Named turns come first, each shown by rows before and after it. Which turns, in which order, take the first row of each pair that follows to the second? Write the first one first, as in the answered first pair.
turn j_557:
[0.161,-1.114,0.455,-1.000,1.125,-2.075,-0.768,0.174,0.190,-1.214,1.529,-0.661,1.367,-1.046,0.377,-1.140,0.633,2.732] -> [0.011,-1.156,0.848,-1.032,1.005,-1.935,-0.629,-0.391,-0.149,-0.990,1.601,-0.361,1.885,-1.097,0.300,-0.624,0.823,2.440]
[0.245,1.973,1.692,0.139,-1.566,0.824,1.834,-3.482,-1.388,1.199,-1.269,0.668,3.006,0.570,0.291,0.366,-0.998,-1.424] -> [-0.581,2.776,0.151,0.702,-1.817,0.016,1.734,-2.919,-1.341,1.185,-1.447,0.552,1.394,2.835,0.680,1.990,-0.585,-0.680]
[-0.287,0.947,-2.058,0.211,-0.589,-0.375,-0.551,1.645,-0.644,1.366,-0.256,-2.048,-4.317,0.489,0.727,-0.602,-1.570,0.142] -> [0.641,-0.044,-0.985,-0.232,-0.257,0.571,-0.263,1.682,-0.420,1.200,-0.287,-2.488,-3.287,-1.991,0.537,-2.660,-1.690,-0.564]
turn j_775:
[-1.291,-2.574,-3.649,0.945,-0.181,0.625,-0.367,2.145,0.510,-0.495,-1.748,-0.641,-4.510,0.459,3.107,-0.678,-2.246,-0.611] -> [-1.626,-2.594,-3.777,0.925,0.038,-0.039,-0.423,2.233,0.354,-0.640,-1.562,-0.526,-4.679,1.337,2.696,0.305,-1.704,-0.283]
[0.338,1.014,1.792,0.094,-1.149,1.030,0.945,-2.009,-0.415,1.275,-0.787,1.410,0.791,0.141,0.623,0.843,-0.553,-1.387] -> [0.493,-1.155,2.702,-1.153,1.438,-0.204,-0.617,-1.064,0.893,1.086,-0.841,1.397,0.855,-0.320,0.293,0.325,-1.064,-0.733]
[-0.486,1.262,0.004,0.054,-2.137,-0.350,0.008,0.407,-0.657,-0.191,1.322,-0.213,-1.190,1.499,-0.801,1.593,2.088,0.358] -> [0.876,0.242,0.892,0.071,-1.501,1.288,0.692,0.191,0.348,-0.155,0.169,-0.706,-0.405,-2.326,0.385,-2.419,0.502,-1.417]
[-0.989,-1.101,0.276,-0.400,-0.159,-1.278,0.126,0.731,0.439,-1.573,1.377,1.303,0.384,-1.462,-0.106,-2.284,0.379,0.667] -> [-1.564,0.156,-0.659,0.091,-1.367,-1.623,0.284,0.541,-0.294,-1.482,1.832,1.534,0.071,0.512,-0.369,-0.175,1.377,1.084]
turn j_492:
[0.428,-0.536,0.070,0.336,0.517,0.853,0.493,-0.124,0.897,-0.060,-1.133,-0.061,-0.089,-1.404,0.857,-2.688,-1.551,-1.062] -> [0.580,-0.301,-0.143,0.384,0.217,1.047,0.597,-0.002,0.737,-0.282,-0.938,-0.251,-0.156,-1.538,0.819,-2.875,-1.361,-1.155]
[0.268,-1.069,-1.233,-0.562,1.734,-0.926,-0.715,0.688,1.490,-1.185,0.144,-1.792,-0.504,-0.481,-0.398,-1.564,-0.214,0.176] -> [0.520,-0.449,-1.691,-0.369,0.743,-0.228,-0.407,0.928,1.040,-1.582,0.492,-2.264,-0.359,-0.706,-0.739,-1.983,0.302,0.130]
[-2.301,-2.506,4.174,0.690,3.234,-1.372,-0.190,-0.839,0.236,-1.313,-1.457,0.687,-1.837,-0.975,-0.268,-2.868,-0.292,0.540] -> [-1.281,-1.413,3.826,0.676,0.386,0.126,0.624,-0.432,-0.996,-2.197,-0.120,-1.137,-0.481,-2.990,-1.673,-4.172,1.772,0.282]
turn j_994:
[-1.131,2.735,-0.366,-0.856,-1.172,0.176,0.521,1.011,-1.610,0.121,0.482,-0.404,0.453,2.580,0.295,2.494,1.204,-0.487] -> [0.309,2.176,-0.336,-1.064,-1.859,1.465,0.748,2.246,-1.148,-0.675,0.873,-2.114,1.012,-0.822,0.177,-0.947,1.378,-1.103]
[-0.630,-0.664,1.448,0.167,1.918,-0.590,0.533,-2.616,0.713,2.684,-1.283,2.205,-2.877,1.904,1.558,0.529,-3.444,0.561] -> [-0.283,2.092,-0.724,1.662,-1.901,1.139,2.197,-2.574,-0.300,2.278,-1.180,0.866,-3.339,1.335,2.090,-0.286,-2.845,-0.311]
[0.588,-1.860,1.465,-1.282,-0.713,0.060,-1.072,1.678,-0.829,-1.615,2.691,-2.752,2.111,-2.269,-3.427,-1.047,3.646,1.314] -> [-0.798,-2.490,2.244,-1.827,1.491,-1.810,-2.040,0.258,-0.634,-0.634,2.291,-0.508,1.721,1.086,-3.300,2.259,3.132,2.174]
[0.732,0.228,-2.622,1.932,-0.624,1.526,2.005,-1.017,-0.703,1.250,0.863,0.388,0.146,-0.559,0.530,-1.300,-3.249,1.003] -> [1.202,-1.447,-1.672,1.034,1.185,1.054,1.055,-0.643,-0.196,1.135,0.807,0.176,0.598,-1.675,-0.029,-2.453,-3.505,1.227]
Pairs:
Each pair is two turns apart.
[0.461,0.549,-2.504,-1.673,2.356,-1.616,0.094,1.455,3.216,-1.060,0.045,-0.845,-1.711,0.018,-0.762,-0.723,-0.389,-0.253] -> [-0.300,0.314,-1.017,-2.159,3.457,-2.120,0.115,-0.192,2.644,-0.004,-0.294,0.931,-0.922,1.484,-0.633,1.513,-0.874,-0.376] -> j_557, j_994
[-1.535,-1.349,0.326,-1.173,1.681,-1.772,-0.402,-0.860,-0.207,-1.000,-0.797,2.639,0.562,1.930,-0.542,0.223,-3.203,0.188] -> [-0.880,-1.008,0.349,-0.689,0.951,-0.293,0.678,-1.281,-0.012,-0.673,-1.643,2.442,0.924,-0.190,0.235,-1.833,-4.019,-1.144] -> j_775, j_775
[0.377,2.843,-3.746,3.409,-2.364,-1.361,1.060,1.873,-2.168,-0.653,-0.948,0.188,-2.396,3.962,-0.736,1.150,0.709,0.463] -> [2.070,-0.447,-2.919,2.301,0.771,-1.676,-0.357,4.319,0.691,-1.230,-1.287,-1.551,-2.695,-0.383,-0.439,-4.399,-0.905,0.318] -> j_557, j_775
[-0.312,-2.840,-0.956,0.794,2.736,-2.801,-1.956,-0.612,-0.272,-2.140,-0.134,0.853,-1.970,1.754,1.302,0.679,-1.584,0.622] -> [0.016,0.351,-3.181,2.941,-1.441,-0.589,0.349,-0.993,-1.253,-2.157,-0.973,-0.133,-2.471,0.938,2.723,-0.730,-1.485,-0.812] -> j_775, j_557
[0.168,-0.417,-1.226,0.254,1.011,-0.989,-0.703,1.252,0.274,-0.659,-0.388,0.564,-1.603,1.330,0.010,-0.205,-0.015,1.618] -> [0.804,-0.522,-0.839,0.346,1.030,-0.080,-0.234,1.035,0.589,-0.544,-0.892,0.304,-1.110,-0.528,0.677,-2.069,-0.744,0.581] -> j_775, j_775
[0.725,1.881,1.583,-2.388,-5.608,0.392,0.428,-2.778,-1.860,0.619,1.233,0.048,3.036,-1.195,-1.716,4.578,3.504,-1.490] -> [0.630,-2.468,4.893,-4.324,0.824,-1.734,-1.459,-3.653,0.584,1.714,-0.147,2.612,3.249,-1.465,-0.907,3.927,0.610,-1.586] -> j_775, j_994
[-2.101,-0.365,-1.119,0.675,-0.592,-1.225,-0.903,1.584,-1.074,-2.192,0.309,-0.259,-1.311,0.329,-1.134,1.147,0.501,0.170] -> [-1.300,0.045,-1.133,1.046,-1.490,-0.001,-0.045,1.439,-0.965,-2.215,-0.041,-0.648,-1.035,-1.657,-0.616,-0.810,0.168,-0.831] -> j_994, j_775
[0.173,1.679,0.829,0.501,-2.583,1.337,0.931,-1.252,-0.964,-0.551,1.271,-1.100,1.553,-1.037,-0.460,-0.447,1.360,-0.593] -> [-0.426,2.510,-0.425,0.888,-2.756,0.489,1.038,-0.925,-0.935,-0.531,1.077,-1.105,0.132,0.929,-0.117,0.877,1.511,0.112] -> j_557, j_557
[-0.008,0.294,-2.545,-0.575,0.519,1.121,0.612,-2.542,-1.336,1.010,-1.235,0.689,1.218,-1.211,2.350,-0.306,-2.503,-2.229] -> [-1.110,0.947,-3.688,-0.460,0.459,-0.228,0.087,-2.094,-1.514,0.867,-0.758,0.963,0.027,1.635,1.972,2.273,-1.837,-0.782] -> j_775, j_994
[0.031,0.574,-0.294,1.106,-0.721,0.726,0.314,-0.611,-0.002,0.103,-1.020,0.543,-0.268,-0.137,1.036,-0.136,-0.978,-0.715] -> [0.173,-0.829,0.669,0.298,0.919,0.253,-0.340,-0.431,0.498,-0.052,-1.095,0.838,0.179,-0.829,0.635,-0.533,-1.283,-0.336] -> j_994, j_994
[0.752,-0.132,-0.239,-0.219,-3.238,0.138,-0.430,0.268,-2.148,-1.392,-0.069,-1.989,-0.589,-3.155,-1.771,-1.533,1.662,1.138] -> [-0.491,0.621,-0.106,-0.184,-3.342,-0.575,-0.476,-0.895,-3.237,-0.841,0.178,-0.615,-0.598,-0.176,-2.169,2.101,2.138,1.716] -> j_994, j_775
